In the data rows, 50 means zero.
Here are some points:
<35 63 59 35 43 70 31 41>
<34 61 59 29 46 72 29 37>
<50 19 44 85 56 45 48 97>
<68 90 35 53 55 63 79 29>
<63 31 62 64 51 27 69 57>
<51 19 50 76 56 50 46 96>
<32 63 55 38 44 67 30 40>
<65 20 44 78 40 29 48 42>
<46 39 29 13 72 50 55 54>
<62 20 48 80 41 31 49 48>
<70 89 36 50 52 63 80 25>
<59 18 44 88 38 25 47 48>
<42 39 32 22 71 49 56 58>
<32 63 51 45 42 64 33 39>
<67 91 38 57 54 64 82 33>
<88 48 66 35 56 26 68 54>
<47 41 24 18 73 49 56 53>
<33 63 59 30 42 70 31 37>
<65 89 39 60 53 64 78 34>
<59 19 48 77 39 31 46 44>
<34 61 55 38 43 64 32 40>
<30 62 56 41 41 65 32 41>
<68 87 37 51 57 62 78 27>
<81 45 74 43 54 29 71 61>
<64 87 35 53 50 62 79 31>
<30 61 52 42 42 63 34 41>
<55 19 47 74 56 47 46 92>
<42 39 27 17 74 49 55 57>
<44 40 23 27 73 39 55 55>
Then 10 other points, each followed by its number:
<32 64 56 35 44 66 31 37> 0
<68 89 33 56 54 60 80 27> 1
<80 44 72 51 54 25 71 65> 2
<31 63 52 42 40 62 34 43> 3
<36 63 53 37 46 62 29 38> 4
<81 48 75 36 54 33 72 60> 5
<30 61 58 42 43 66 31 41> 6
<44 41 25 26 72 42 55 57> 7
<62 16 44 79 37 28 49 42> 8
<81 49 77 42 52 31 68 63> 9
Which of these numbered points is nearest to each point below, looking only along the 3 directions in which the first points spread most? Its number follows each.
<34 65 58 34 43 67 33 38> > 0
<81 45 71 42 53 30 70 61> > 9
<37 61 57 36 43 67 32 37> > 4
<59 19 47 89 39 27 48 47> > 8
<43 42 29 18 75 50 57 58> > 7
<75 45 75 49 48 30 70 66> > 9
<25 60 58 46 42 66 30 45> > 6
<35 60 54 36 44 63 32 37> > 4
<31 61 49 44 42 63 32 40> > 3
<33 61 55 35 42 64 36 38> > 4
<70 88 33 52 55 58 82 26> > 1
<33 63 55 40 44 66 33 39> > 4
<32 62 49 45 44 58 34 39> > 3
<45 41 27 19 74 45 56 57> > 7
<35 64 51 42 43 62 33 42> > 3
<68 88 31 56 55 59 80 27> > 1
<33 64 58 37 43 66 32 38> > 0
<46 40 28 15 74 49 56 55> > 7
<54 19 52 86 37 30 49 53> > 8
